128 stands for zero in the data rows.
Some points, each followed by its number:
[ 68  64 109  65 109 106  97 120 128  62 113 122  96 117 160 149 128 130
  65 140 136  95 144  96 121  95  99 181 129 151 162 111] 0
[100 137 119 111 149  93  97  96 143  94  99 131 120 133 133 128 136 144
 121 132  95 127 121 143 121 135 146 129 137 121 111  97] 1
[165 150 135 111 109 116  97 110 120 148 113  66  96 126 154 142 136 137
 121 113 128  62 121  96 129 135 123 156 167 111 130 137] 2
[100 120  95 162 143 116 172 120 109  94 147 139 120 182 114  95 119 111
 203 184 201 204 213 120 162 119 193 150  96 144 162 167] 3
[154 137 109  65  96 152 157 167 120  94  99 131 129  60 180 119 143 157
 138 170  95 108 167 129  97 154 123 143 172 137 187 137] 4
[ 68  97  63 130  96 106 144 143 155 118 140 146 120 140 100 109 136 157
 228 132 128 154 137 120 121 119  99 129  64 111 162 162] 5
[ 68 167 244 121 136  93 157 120  96  94 184 112 255  93 114 175 109 137
 111 140 201 127 144 137 210 170 123 120 137  65 130 121] 6
[100 110 119 144 136 146 157  96 120 108 123 179 129 117 124 142 109 111
 130 140 136 142 156  64 156 108 132 120 161  97 157 130] 7
[100  97 142  65  96 133 130 137 120 118 189 158 120  93 147 142 109 144
 151 147 142 142 167 120 110  95  99  64 194  97 151 111] 8
[217 172 109 121 136  93  97 137 136 174 140 112 109  93 114 142  63 130
 121 100 109  62 121 110 137 175 113 120 137 121  97 121] 9
[141  64 109 121 176 133 144 172 149 127  67 122 109 153 237  95 176 144
 111 153  63 154 110 120  97  62 140 136 144 121 121 130] 10
[114 120 109  65  63  93 151 120 185 108  99  66 161 117 114  95 128 121
 111 113 128  95 156 190 137 188  99  96  96 234 130 151] 11
[198 144 109  65 136 116 130 190 181 135 140 122 166  93 154 160 161 137
 121 113 109 108 110 213 110 170  99 120 120 182 121  65] 12
[141 156 128  65 109  60 111  64 120 108 132  66 150  60 114 165 128 144
 195  67 149 108 129 110 137 193  99  64 120  97  97 121] 13
[148 110 135 162 143 158 167 161 136 179 123 146 185 140 114 109  63 151
  97 123  95 118  97 120 144 154 123 120 110 144 121 121] 14
[141  97 128 151  63 140 144 137 136 108  99  99  96 107  68 119  63  65
 151 113 128 135 129 110 121 135 153 136 110 162 182 157] 15
[141  97 128 121  63 125 111 186 109 127  67 131 161 133 133 170 128 168
 145 205 109 127 137  96 129  62 113 185 150 130 144 130] 16
[114 137  95  97 171 177 121  96  96 135 123 158 143 117 133 109 136 130
  65 140 119 142 110 129 121 108 170 120  96 111  97 162] 17
[124  97 160 151  96 158 172 186 143  94 123 152 109 126 140 109  96 130
 121 113 175 196 144  96 162 108 146 120 137  65 130 203] 18
[ 68  97  95 111 155 182 203 143 176 108 123 204 129 147 124  63  96  97
 130  67 142 154 156 143 121 119 170 143 167 121 191 157] 19
[124  97 128 111 109 116  65  96 128 118 113  99 120 117 100  95 119  97
  97  67 109 148 162 150 150 128 123 129 137 137  65 121] 20
[133 190 155 144 136 140  97 202  63 148 153 122 120  60 114 160 128 144
 111 140 149 108 129 129 167 149  67 129 120  65 121 111] 21
[124 137  95 121 143 125 144 143 109 118 113 112 109  93 124 165 109 130
 130 113 128  95 110 137  64 160  99 129 150  97 121 111] 22
[124 110  95 111 149  93  97 156 128 127 175 146 155 133 114 109 149 121
 151 140 119  95  97 120  97 119 132 129 110 151 121  97] 23
[100  64 119 168  96 163 177  64 109 135  99 139 143 163 154 109 143  97
 151 165 136 215 224 137 110  95 175 110  96 130 144  97] 24
[124  64 109 144 155 177  97 156 197 159 113 122 129 168 160 135 136 168
 191 175 119 170  97 137  97 119 132 129  64 111 130  65] 25
New points follow, each followed by the number of its nearest point above by angle.
[100 129 135 144 143 133 130  96 120 118 132  99 181 117 100 184 119 121
 151 132 142  62 144  96 150 180 113 156 129 121  97  65] --> 6
[141 150  95  97 149 106 144 137 120 154  67 139 143 117 100 109 128 130
 121  67 109 135 110 150 156 128 193 185 110 111 144 111] --> 19
[148 144  95 151 166 163 130 137 136 127  99 164 129 140 154  95 166 121
 130 132  95 135  97 143  64  62 175 120 150 144 121 137] --> 10
[114 120 135  97 171 116 121 120 136 127 123  99  63 107 154 160 209 121
  97  67  63  95 137 177  64 142 113 150 144 177 144  65] --> 12
[114 120 109  97 120  93 172  64 128  94 123 122 185 140  68 128 119  97
 111 113 136 108  97 156 121 165 153 110 129 173 111 121] --> 11
[141 110 128 130 185 182 130 143 128 141 123  99 129 126 100 119 128 130
 182  67  95 108 137 172 110 149 140  96 144 168 121 144] --> 12
[114  97 160 157 149 158 167 110 171  94 123 122 136 126 114 165 128  65
 111 123 128 127 206 156 150 160 140 150 120 121 111  65] --> 24
[114 150 135 111 128 140 130 110 109  94 113 122 109 126 171 128 149 151
  97 153 149 118 121 156 121 128  99 120 206 121 162 130] --> 4
[171  97 142 137  63  60  65 156 128 141 153 146 109 163 160 149 166 177
  97 189 119 142 110  96 137  95 123 129  96  97 138 151] --> 16
[124 120 175 144 149 190 162  96 181 127 140 164 143 126 154  95 136 111
 145 113 109 188 137 129 121 135 123 110 137 157 138 121] --> 19
[ 68 137 149 157 120 133  97 129 120  94 147 122 143 202 147 175 143 137
 111 165 175 118 121 110 190 165 140 156 150  97 138 121] --> 6
[176 202 142 137 120 146 151 150 109  94  67 112 120 133 100 175 155 137
 168 113 119 108 129 167 144 149 123  96 144 130 138  65] --> 12
[ 68 110 135 151 128 140 137 110 143 118 184 146 109 182 133 128 143 121
 121 113 119 148 156  96 129 119 153 120 150 151  97 121] --> 24
[114 150 142 137 120  60 111 110  96  94 239 169 161 133 100 149  63  65
  97 140 142 135 150 120 194 119  99 129  64  97 177 157] --> 6
[133 150 160 144 120 116  97  96  96  62 132  66 109  60  68 128 109 111
 121 123 149  62 156  64 129 154  99  96 120  97  97 121] --> 13
[154 137 155 121 176 206 121  64 176 184 123  99 109 133 114 119 171 121
 151  67  63 142 121 156  97 119 132 129 129 195  65 121] --> 20
[124 110  63 130 149 202 137 137 166 135 165 152  63 153 147 119 119 137
 168 132 142 170  64  64 110  62 175 161 137 137 121 137] --> 25
[124 120 119 121 120 140 186 150 143 118 113  99 129  60 147 135 119 130
 130 123 142 135 110  64 110 128 123  96  96  97  97 111] --> 22
[148 137 128 144 120 116 157 110 143 141  99  99 171 168 147 109 143 121
 138 100 119  95 144 156  97 165 146  64 110 111  97 137] --> 11
[ 68 120 119 111 120 140 137 110 120 135 233 196 129 107 124 142 136  65
 111 153 166 127 110 129 121 119 153 110 190 151 151 157] --> 8
[165 239 149 121 166 106 130 120 120 159 132  66 171  93 124  95 155 173
 168 140  95  62 110 177  97 119  99 110 110 191 111 144] --> 12
[133 144 119  65 143 106 137  96 120 118 113 139 129  93 114 155 128 111
 145 147 128 135 137  96 129 180 113 156 120  97 138  97] --> 13
[100 129 109 111  63 116 151 129 109  62 165 122 181  93 124 128  96 111
 121 123 142 118 110 156 198 149 113 129  64  97 138 111] --> 6
[ 68  97 119 182 128 133 191 110 120 118 140 183 120 126 133 109 128 111
  97 100 128 142 150 181 129 128 193 120 120  65 111 137] --> 19
[171 129 135 111 143 106 137 110 143 135 123  99 129 117 100 109 119  65
 138  67 119  95  97 194 121 184 132 129  96 157 130 144] --> 11
[141  97 142 157 197 133 162  96 120 141  67  66 109 182 100  95 109 111
 130  67  63 118  97 167  64  95 153  64 110 130 121 177] --> 10
[141 120 128 121 120 125  97 167 166 154 113 131  96 126 100  95 166 151
 111 165 119  95 110 120 144 119  99 226 156 137 138  65] --> 16
[100 120 128  97 109 125 111  96 128  62  99  99 109 133 160 149 155 111
  65 123  95 127 110 161 121 165 123 156 129 177 144 111] --> 0
[114  97  63  97 128 140 111  96 109 127 132  66  96 133 154 149 180 121
  97 147 128 135  97 143  97 128 140 156 167 151 187 111] --> 0
[171 177 149 144 109  60 111 110 109 135 113  66 143 126 124 109 143 121
 151 100  95 118 129 190 129 142 132  96 110 137  65 130] --> 13
[165 137 128 162 149 116 121 172 109 127 132 112 143 117  68 142 119 173
 163 132 155 118  97  96 144 119 132 110 137  97  97 121] --> 21
[114 137 119  65  96 140 121 110 136 108  99  99 136 126 194 175 143 121
  97 170 119 148 110 110 121 135 146 143 129 144 121 121] --> 0
[114 156 109 111 161 116 121 137 128 174  99 122 161 107 147 128 136 151
 121 113 109 118  64 186 121 149 123 120 110 130  97 111] --> 12
[133 110 119 151 149 133 121  96 109 127 197 131  63 140 133 128 109  97
 145 123 128 165 121  96  97  95  99  96 156  65 130  97] --> 8
[114 120 109  65 149 146 130 110 120 135  99 196 129  93 154 109 128 111
  97 100 109 160 177 167 110 142 153 110 144 111 151 151] --> 19
[133 150 175 137 109 106 130 137 181 108 113 112  96 126 124  95 155  97
 130 100 109 148 186 194 110 175 132 120 129 195  97 162] --> 11
[148 137 109 111 176 163 121 110 166 165 132 122 120 147 124  63 136 111
 163  67 136 118 129 167  97  95 159  64 120 157 130 137] --> 19
[114 137 128 137  96 140 162 129  96  94 184 131 143 107 180 142 136 111
 121 140 128 148 162 110 137 119 123 120 186 121 195 137] --> 8
